Rotation paths and how fast each direction turns (degrees a step)
Each turn is a multiple of 5 degrees from 10 to 175, or 0.
Each row of a path follows its step; steps can be skipped.
path 1
step 0: [-11 -32  34   6  18  11  10 -30   2 -30 -13  20  23  33  -9  16   4   7
  25   2 -31  10  22 -25  24  26  -8  37  -5  47   2  22 -17 -17   2 -22
   3  -1  12 -16 -16  15   1 -49 -14 -22   1  10 -14   7  33  41  -6 -35
 -13   0   0 -41]
step 2: [-18 -54  -7 -14  -2 -16  12  -8 -16  -8 -10  23  52  11 -10  18 -21 -28
  16   5 -26  27  23 -13  -4  25 -43   6   5  46  14 -15   9   3 -28   4
 -11   3  23 -53 -25  -9  27  -9  15  11  21 -23  -2  -2  25   3 -11 -25
   4 -25 -21  -1]
step 3: [-48  -4  23 -25   8  25   2 -44  10 -18  16  33  43  20  -8 -10  -6  -5
  23 -16 -13  -1  20  13  11  18  16  34  -5 -30  26  -9   1 -26 -36  -8
   1 -21   8 -16 -45  -3 -15 -17  16 -19   5 -29   4   6  14  39 -13 -23
  11 -36  -3 -17]
step 5: [-13 -13   3 -21  -4   4   1   8  21 -34   5  10  37  -3  17 -25 -17   8
  -6  20  -1  19   2   5  -6  -3 -18  13 -16   4  48  -9  25   1 -20  35
 -18   5  18 -14 -32 -25  -3 -11  -1  32   3 -42  -4 -24  49  33 -34  -4
  21 -21 -21 -56]
step 12: [ 10 -12  -1 -30  18 -19 -31 -57  44  14 -12   3  37 -19 -27   4  20  25
  27  -8 -44 -20   8  17  -3  -3  -4  -5 -33  21   4 -15 -18   7 -16 -29
 -13 -42  27 -26  25 -19   1 -22  -2  11  -9  -6 -14 -19  24   1 -12 -33
 -13   5   3 -17]
step 18: [  3 -42  -2 -28 -13  32 -23 -38  12   4  17   5   1  15 -12 -16  -6  21
  60  10 -20  25  44  -6   3   2 -39   0   5   6  29  10   2   2 -16  -5
   9  -5   0 -23 -14  13  -7 -35  -2 -17  14 -27 -22   1  45  35 -26   3
  35   2   3 -23]
step 24: [ 36 -14  11 -11  10 -45 -26 -43  17  -3  17 -24 -28  15  -8 -38   7  27
  -3  15  27 -11  53  11  -8 -19  -4 -10   4   7  15 -14   0 -32 -22   2
 -30 -43  20  10 -21  -1 -19  -1   7  18  10 -20 -33  12  23  31 -13 -32
   2 -16   6   9]
step 26: [ 23 -43  27   9  50   4  15   1   2 -18  30 -19   6  32  -3 -29  17  16
   7   9  24  -2  44   7   7  11 -20  13 -10   1  15  24 -23 -20 -38 -22
  -2 -27   7   5   7 -30  -9  -6  -2  -3 -10  -1 -20 -16  -9  60  22 -26
 -14   9 -17 -36]
step 36: [  6   2  -4 -27  19   0   1 -14  39 -18  21 -16 -12   6  20 -21 -33  -7
  20  22   1  53  13 -14  11  24 -37  -9   6  42  39  17 -14   3 -24  16
   8   8  19 -15 -43  -6  -7   2  29   7  -1 -16 -21   3  25  18 -19 -15
  11 -54  -9 -27]
step 42: [ 11 -13   8 -10  39 -50   0 -14   7 -32 -12 -20  31  34   5  29  -7  25
   3 -10  30  -4  14  17   6   1 -15 -20  -5  14  10  -6  -2 -23 -60  14
 -16 -11  13  26 -14   2  -5  -5  24  11  38  -5   2 -14  -9  26 -15 -59
   5 -37 -12 -10]
[ -2  -2  -4   8   2  -1  -2   3  -4   1  13 -12  -1 -11  -2   6   3   6
  -4 -15   1  -6   0   8   1   5  13   6   2  -8  -4   6  -7   9  -9  -2
  -5  -7   5  -4  -6 -10  -2   2  -7   7  16  -1  -6   1   0   2   0   4
  -5  -2  -3   0]	160
[  7  -2 -14   7   7  -6   4 -18   6  -4   0   2  -7  -8   1  -6   4  -5
   0  12   4  10  -2  -5   3   2   7   7   2  -2  -7  -4  13   8   0  -6
   2   3  -4   9   7  -8  -2  -2  -6   6  -2  -2  -1   0  -7   4   1   2
   2 -11  -5   0]	25
[  5   4   2 -10  -3   2  -6  -4  -3   0   3  -1  -8   3   1  -9   7   5
   3   1   5   6  17   5 -12   2  -5   0  12   1 -11   2  -4  -5   3  -4
   6  -8  -4   3  -1   0   8   1  -7   7   1  -1   3  -1  -2  -1  11  10
   2  16 -12   3]	10
[ -1   3   9   5  11  -1 -12  -8   2   2  -5  -4  -4  -2   4   0  -3  14
   7   4 -12  -6  -7   5  12  -5   3  -9   3  -2 -10   3   4   1   5   0
   2   5   4   2 -14   7   6  -1   6  -5   1  -7   0   9   1   0  13   2
   5  -5  -6   0]	120
[  5  -2  -6  -5 -10  -3  -4   5  -1   0  -6 -15   7  -6 -12  -5   0   2
   5   0   8  -4   0   1  -6   1  -6   3   0   7   4  -5   2   4  -2   2
  -4  11  -1  -1   0   1   7   6  -3   9  -4 -18 -14   6   8   1   5  -4
   8  -6   4   7]	115
[ 11   6 -11  -3  -9  -3  -6   0  -8  -4   2  -1  -7  -3   7   1  -5  13
  -6   0  -6   7   6   1   4   1  -8 -10  11   5  -1  -6   0   9  -9  10
  -1   1  -4   3  -3   3  -2   2  10  -2   2   6   0  -8   0  -3  -9  -4
  -8 -10   3   7]	125
[ -4  -7   1   9  -7 -11  13   1  -1  -6   7   6   1  10   0  -8  -3   5
   3  -2   2  -2   1  11   1 -10  -4  -3  -5  -5  -2  -9   7  -5   3   3
  -3   4   3  10  -9  -7  -5   7  -1   4   3 -11   7  -7   4   6   6  -4
 -13   3  -2   5]	20
